[ 3.99 -1.05 -1.83  2.93] = J_300
[-1.46 -2.63  2.84  3.82] = J_556
[ 0.49 -6.38 -2.55 -0.76] = J_670
[ 0.10 -1.82 -0.72 -3.69] = J_294
[-1.22  0.49  0.34  3.67] = J_661
[-1.46 -2.63  2.85 -8.54] = J_972
[ 2.56 -3.12 -5.71  4.00] = J_199
loc: [2.84]
J_556, 2
loc: [4.00]
J_199, 3

[-0.58  3.35  0.59  1.22  6.63  1.98 -0.61  0.99  5.17  1.76 -1.04 -2.78
 -1.38 -0.61  0.04 -2.80  0.10  3.88  4.67  1.27 -0.79 -3.07  2.52  0.30
 -3.74 -2.98 -4.46 -0.99  2.47  3.32 -2.47 -0.86  1.37 -6.18  1.58 -1.04
 -0.02  1.06] = J_42
[ 1.13 -1.12  0.26 -1.79 -4.27 -0.33  1.26 -2.16  0.18  0.25  0.25  1.26
  0.13 -1.79  0.36  0.18 -1.79 -2.02 -1.14  1.35 -0.16  1.17 -1.26  0.90
  0.80  2.35  1.08  1.20 -2.30 -0.32  1.79  2.08 -0.02  0.38 -0.61  2.56
 -0.20 -0.70] = J_878
[ 0.93 -1.30  0.83 -0.53  2.37 -0.50 -3.08  1.34 -2.54 -2.77  0.85 -0.40
  1.27  2.80 -0.58  0.00 -0.17  0.93  1.10  1.50  0.52 -0.92  1.05 -0.08
 -2.43  0.56  0.46  0.61  1.08 -3.78 -1.79 -2.00 -1.50 -1.12 -1.38  0.32
 -0.26 -0.44] = J_501
[-2.36  6.20 -0.02  1.13  3.52  1.77 -2.50  0.21  5.33  2.34 -1.89 -5.07
 -2.99  1.91  0.17 -3.58  1.71  3.12  4.76 -0.88 -0.53 -1.73  3.57 -2.54
 -2.15 -5.22 -6.22 -1.75  3.29  5.73 -4.34 -2.08  3.14 -3.28  3.44 -5.63
  0.87  2.92] = J_584
[ 0.13 -2.17  1.87  0.75 -3.97 -1.04  4.41 -1.10  0.76 -1.32 -0.35  0.17
  1.03 -2.62  1.34  1.56  0.23 -1.46 -4.24  0.67  0.47  0.93 -1.54  2.46
  1.84  3.56  4.96  1.49 -3.49 -2.13  3.59  1.32 -1.10  3.03 -3.07  4.12
  0.84  0.05] = J_50
[-0.90  0.43 -1.34 -1.22 -0.08 -0.37 -0.96 -0.46  1.05  1.11 -0.72  0.45
 -0.74  0.02 -0.24 -1.12 -0.30 -1.07  0.39 -1.65 -1.02  1.95  0.76 -1.01
  0.02 -0.61 -1.23 -0.47  0.80  2.04 -0.93 -0.03  0.94  1.02  1.23 -2.08
  0.47  1.73] = J_102
[-0.08  0.70  0.00 -0.91  4.40  2.42 -2.90  1.29  1.18 -1.08  0.37 -0.89
  0.08  2.52 -0.13 -1.94 -0.07  1.95  3.22 -1.10 -0.38 -0.12  1.24 -1.48
 -3.00 -0.93 -2.53 -0.04  2.13 -1.14 -3.09 -2.23 -0.18 -1.02  1.14 -2.02
  0.82  1.73] = J_141
[ 0.13 -2.17  1.87  0.75 -3.97 -1.04  4.41 -1.10 -2.28 -1.32 -0.35  0.17
  1.03 -2.62  1.34 -1.80  0.23 -1.46 -4.24  0.67  0.47  0.93 -1.54  2.46
  1.84  3.56  4.96  1.49 -3.49 -2.13  3.59  1.32 -1.10  3.03 -3.07  4.12
  0.84 -3.59] = J_53
[-0.08  0.70  0.43 -0.91  4.40  2.42 -2.90  1.29  1.18 -1.08 -0.80 -0.89
  0.08  2.52 -0.13 -1.94 -0.07  1.95  3.22 -1.10 -0.38 -0.12  1.24 -1.48
 -3.00 -1.03 -2.53 -0.04  2.13 -1.14 -3.09 -2.23 -0.18 -1.02  1.14 -2.02
  0.82  1.73] = J_411
[ 0.87  0.18  0.32 -0.06 -1.88 -1.23  2.50 -1.04  1.33  2.30  0.14  0.99
 -0.59 -2.59  0.54 -1.03 -0.60 -0.06 -0.34  0.15 -0.51  2.46 -1.40  0.34
  1.23  0.33  0.66 -0.36 -1.17  1.35  0.17  1.51 -0.26  0.52 -0.09  1.40
  0.10 -0.36] = J_881
[-0.63 -0.12  0.56  1.18  3.34 -0.08 -1.62  0.54  2.03  1.24 -0.35 -1.75
  0.98 -0.89 -0.03 -0.88  0.30  1.69  1.91 -0.50 -0.29 -0.16  1.16  0.57
 -3.86 -0.91 -2.81 -0.56  0.92  0.27 -0.93  0.41 -0.82 -1.81  0.53 -0.11
  1.32  0.37] = J_533
[ 0.57 -0.17 -0.51  0.93 -1.14 -1.76  1.91 -0.72 -1.17 -0.46 -0.04  2.34
 -0.69 -0.69  0.33  1.44  0.45 -0.49 -1.41 -0.43  0.29 -1.15  0.53  0.06
  0.13  0.64  1.78  0.00 -0.91 -0.58  1.33  0.70  0.29  1.58  0.46  0.21
 -0.27 -1.96] = J_140
loc: [-1.65]
J_102, 19
count J_878: [-1.79]
3

[ 4.86  0.77 -5.75  0.22 -4.13  7.25  2.29  1.03] = J_712
[ 6.71 -0.59 -4.01  0.18 -4.14  6.88  1.79 -0.54] = J_147
[ 2.54  0.18 -0.59 -4.14 -4.01  8.05  2.29  4.00] = J_630
[ 1.47  2.77 -7.76  0.19 -3.09  7.73  2.60  3.02] = J_314
[ 4.01  1.25 -6.50  0.23 -3.87  8.10  2.39  1.51] = J_856
[ 7.01 -1.17 -3.02  0.09 -4.18  6.16  1.50 -1.12] = J_877
next: [-0.59 -4.01  0.18 -4.14]
[6.88]
count J_712: [-4.13]
1
loc: [0.23]
J_856, 3
loc: [4.01]
J_856, 0

[ 0.52 -1.77  0.94 -0.21 -1.22 -0.15  0.63  0.22  0.75 -0.43 -0.92 -0.61
  0.00  0.37  0.16 -0.13  0.44  0.01  0.93  0.66  0.40 -0.86  0.38  0.29
  0.39  0.78 -1.40  0.06  0.92 -0.24  0.62  1.55  0.24  0.39  0.45  0.16
 -0.13  0.16 -0.41  0.47 -0.05  0.53  0.64 -0.27  0.29  0.63 -0.56  0.75
  0.55  0.88  0.25 -0.17  0.12  0.18  0.24 -0.85 -0.91  0.78 -0.01  0.64
  0.07] = J_747
[-0.54  1.32 -0.90 -0.01  0.88 -0.24 -0.42 -0.24 -1.07  0.78  0.52  0.98
  0.32  0.36 -0.47  0.25  0.69 -0.48 -1.09 -0.24 -0.37  1.17 -0.38 -0.75
 -0.54 -0.62  1.98  0.09 -0.79  0.60 -1.04 -1.16 -0.32 -0.07 -0.75 -0.39
  0.64 -0.30  0.27 -0.12  0.24 -0.23 -0.75  0.14 -0.50 -0.38  0.45 -0.64
 -0.79 -0.88  0.37 -0.05 -0.13 -0.09  0.12  0.27  0.91 -0.59 -0.07 -1.25
  0.30] = J_9
[-0.61 -2.73  0.12  0.12  0.66  0.08  1.40 -0.76  1.85 -1.76  1.16 -1.26
 -0.50  0.54  0.32 -0.07 -0.36 -0.30 -1.01  0.28  0.92 -0.12  0.53  1.02
  0.00  0.47 -0.79 -0.38 -0.04 -0.11  0.54 -0.47 -0.93 -2.06  0.81 -0.45
 -0.10  0.65  0.99  1.26  0.52  0.05  0.45  1.58  0.75 -0.34 -0.15  0.13
  0.73  2.53  0.18 -0.20  0.71 -0.27  0.35 -0.85  0.49  0.28  1.11 -0.20
  0.98] = J_940
[ 2.09 -2.58 -0.49  2.05 -5.20  0.41  5.53  1.77 -0.34 -1.67 -6.81 -5.75
 -1.04  1.90  0.20  5.00  1.84  0.02  6.38  4.97  4.54  0.25 -3.37  2.65
 -4.11  2.74  4.33  0.55  2.70  2.79  0.08  0.44  2.86  0.97  0.86  1.05
  2.14 -1.47  0.00  4.11  1.45  1.50  2.12 -6.19 -2.42 -2.75  0.23  4.61
  4.78 -0.89  0.68  1.92  1.98  2.83  3.14  5.98 -5.77  2.38 -2.39 -4.84
  2.66] = J_619
[ 0.88  0.25 -0.17  0.12  0.18  0.21 -0.85 -0.02  0.07  0.39 -0.43 -0.31
 -0.35 -0.16 -0.25 -0.22  2.12  0.12  1.08  1.37  0.50 -0.77 -0.03 -0.39
 -0.54  0.30 -0.94  1.02  0.18  0.32  0.29  1.79  1.45  1.72 -0.48 -0.45
  0.34 -0.19 -0.01  0.50  0.20 -0.09  0.56 -0.98 -0.81  1.24  0.79  0.29
  0.07 -0.81  0.25 -0.59  0.65  0.02 -0.58 -0.63 -1.43  1.27 -0.97  0.45
 -0.09] = J_330
[ 0.44  0.65  0.43  0.86  0.97  1.45 -0.48  0.29  1.45 -1.67  1.28 -1.94
 -1.34 -2.89  1.23 -0.70 -4.20  2.06  0.80 -1.37 -0.04 -1.87 -0.08  2.42
  1.04 -0.04 -3.38 -0.71 -0.07 -1.52  2.27 -0.58  0.53 -0.94  1.26  1.00
 -2.30  0.56  0.55 -1.45 -0.56 -0.91  0.58  0.20  1.06 -0.66  0.43 -0.23
  1.19  0.26 -2.79  0.78  0.17 -0.21 -1.15  2.14 -0.32 -0.58  0.49  2.69
 -1.51] = J_872
[ 0.79 -1.07 -0.16 -1.02 -1.43 -1.60  0.45  0.02 -1.45  0.01 -1.60 -0.07
 -1.60 -1.00 -1.60 -0.69  3.69  0.15 -1.40  1.03  0.68  0.17 -0.80 -0.46
 -1.42  0.10 -0.51  0.90 -2.16  1.79 -0.05  0.72  1.29  2.09 -2.27 -1.86
 -2.16 -0.82  1.39  0.13  1.17 -2.16  0.00 -0.79 -1.78  1.62  3.48 -1.93
 -0.66 -2.29 -1.19 -1.30  1.61  0.40 -0.32  0.03 -0.53  0.35  0.04 -1.50
  0.68] = J_468
[ 1.99 -2.25  1.23 -0.87 -3.05 -0.20  0.71 -0.37  2.01 -1.43  1.17 -2.64
 -1.98 -2.22  0.57 -1.01  0.52  1.60  1.69  1.57  1.42 -2.61  0.08  1.56
 -0.48  0.55 -4.32  1.16 -0.02 -0.38  2.32  2.10  2.48  1.25  0.32 -0.38
 -1.08  0.34  1.09  0.55  0.25 -0.94  1.60 -0.64 -0.46  1.51  1.61  0.21
  1.30 -0.17 -1.55 -0.60  1.80 -0.25 -1.86  0.07 -2.33  1.91 -0.80  2.41
 -0.68] = J_46
[ 1.72 -0.48 -0.47  0.34 -0.19 -0.01  0.50  0.20 -0.09  0.09  0.92 -0.19
 -0.78 -0.50 -0.68 -0.29  2.16  0.11 -0.42  0.92  0.54 -0.06 -0.34 -0.32
 -0.97 -0.06 -0.29  0.85 -0.98  0.89 -0.04  0.49  1.03  1.18 -1.06 -1.00
  0.38 -0.32  0.84  0.43  0.65 -0.52  0.17 -0.42 -1.08  0.92  1.81 -1.59
 -0.30 -1.16 -0.32 -0.73  1.00  0.00 -0.48 -0.18 -0.53  0.57 -0.38 -0.60
  0.34] = J_352
[-0.54  1.32 -0.90 -0.01  0.88 -0.24 -0.42 -0.24 -1.07  0.78  0.52  0.98
  0.32  0.36 -0.47  0.25  0.69 -0.48 -1.09 -0.24 -0.37  1.17 -0.38 -0.75
 -0.54 -0.62  1.98  0.09 -0.79  0.60 -1.04 -1.16 -0.32 -0.07 -0.75 -0.39
  0.64 -0.30  0.27 -0.12  0.24 -0.23 -0.75  0.14 -0.50 -0.38  0.45 -0.64
 -0.79 -0.88  0.37 -0.05 -0.13 -0.09  0.12  0.27  0.91 -0.59 -0.07 -1.04
  0.18] = J_709
count J_468: [-1.42]
1
loc: [-3.37]
J_619, 22
loc: [-2.89]
J_872, 13
next: [ 0.88  0.25 -0.17  0.12  0.18  0.24 -0.85]
[-0.91]
next: [ 1.72 -0.48 -0.45  0.34 -0.19 -0.01  0.50  0.20 -0.09]
[0.56]
next: [-0.97 -0.06 -0.29]
[0.85]
count J_468: [-1.60]
4

[ 0.15  1.62 -0.38 -3.56  0.08] = J_159
[-5.97 -0.14  4.19 -1.41  4.12] = J_658
[-1.20 -5.97  4.19 -1.41  0.08] = J_87
[-1.79 -7.72 -7.80 -1.78 -0.63] = J_796
[ 0.92 -6.93 -1.21  4.60  1.72] = J_752
[ 0.92  1.35 -1.21  4.60  1.72] = J_990
next: [-5.97 -0.14]
[4.19]
loc: [4.12]
J_658, 4

[-1.62  2.23  2.82  0.09  3.43]  J_691
[-4.28  0.55  0.02  2.97  4.82]  J_572
[-5.70 -1.47  3.17 -0.32  4.81]  J_466
[-4.73  3.40  2.42  0.06  2.85]  J_311
[-3.95 -1.78  0.69  1.47 -0.70]  J_11
[-4.65  0.08  3.73 -3.02 -1.81]  J_384
[-3.49 -0.34  1.95 -1.13 -2.53]  J_672
[-0.77 -0.77  3.92 -1.63  3.20]  J_405
[3.73 0.08 1.52 2.40 2.33]  J_737
[-3.13  1.33  3.24 -2.76  1.11]  J_135
[-1.35 -1.89  0.74 -0.09  1.34]  J_54
[ 0.08  3.73 -4.65 -0.90 -0.17]  J_762
count J_405: [-1.63]
1
next: [-4.65  0.08  3.73]
[-3.02]
asked: [ 0.08  3.73 -4.65 -0.90 -0.17]
J_762
next: [1.33 3.24]
[-2.76]
loc: [4.81]
J_466, 4
loc: [-4.73]
J_311, 0
next: [-3.49 -0.34]
[1.95]

[ 1.69 -5.66  1.69 -5.66  0.13  1.69 -5.65] -> J_735
[-4.64 -5.66  1.69  4.18  0.13 -5.65 -5.65] -> J_778
[ 1.69 -5.66  1.69  4.18  0.13  3.08 -1.57] -> J_774
loc: [-4.64]
J_778, 0
count J_735: [1.69]
3
count J_735: [-5.66]
2
asked: [-4.64 -5.66  1.69  4.18  0.13 -5.65 -5.65]
J_778
next: [-5.66  1.69  4.18  0.13 -5.65]
[-5.65]
count J_778: [-5.66]
1

[-2.23  1.88  4.96 -0.89  0.13 -1.39  3.53  0.01 -3.24  2.33 -0.94  0.48
  1.61  0.68  0.86 -3.70] -> J_748
[-5.74  3.88  5.79  3.53 -3.24 -1.39  0.01  0.68 -0.89  0.48  1.61  2.33
  0.13 -0.94  3.93 -3.97] -> J_38
[ 6.85 -0.76 -8.32 -2.61 -4.49  2.20 -3.80 -3.82  4.43 -1.13 -6.34 -2.52
 -3.50  0.58 -1.82  4.97] -> J_241
[-2.23  1.88  4.96 -0.89 -3.51 -1.39  3.53  0.01 -3.24  2.33 -0.94  2.41
  1.61  0.68  0.86 -3.70] -> J_697
next: [-0.89  0.13 -1.39  3.53  0.01 -3.24  2.33 -0.94  0.48  1.61  0.68]
[0.86]
loc: [-3.50]
J_241, 12

[-3.32 -1.39 -3.13 -2.20 -0.01 -0.28  5.49] : J_714
[-3.32 -1.39 -3.13 -0.13  0.05 -2.20  0.00] : J_258
[ 2.10 -2.21  2.10 -2.21 -2.21  2.10 -2.21] : J_118
count J_118: [-2.21]
4
count J_258: [-3.32]
1
count J_258: [-0.13]
1
loc: [-0.13]
J_258, 3
asked: [-3.32 -1.39 -3.13 -2.20 -0.01 -0.28  5.49]
J_714
loc: [-0.01]
J_714, 4

[-0.97  7.34  1.48 -3.69]  J_64
[ 4.29 -0.96 -2.18 -2.68]  J_744
[-3.92  7.33 -3.91 -3.92]  J_897
loc: [4.29]
J_744, 0
count J_897: [7.33]
1
loc: [-3.91]
J_897, 2
loc: [7.34]
J_64, 1
loc: [-0.97]
J_64, 0
loc: [7.33]
J_897, 1
next: [-0.97  7.34]
[1.48]

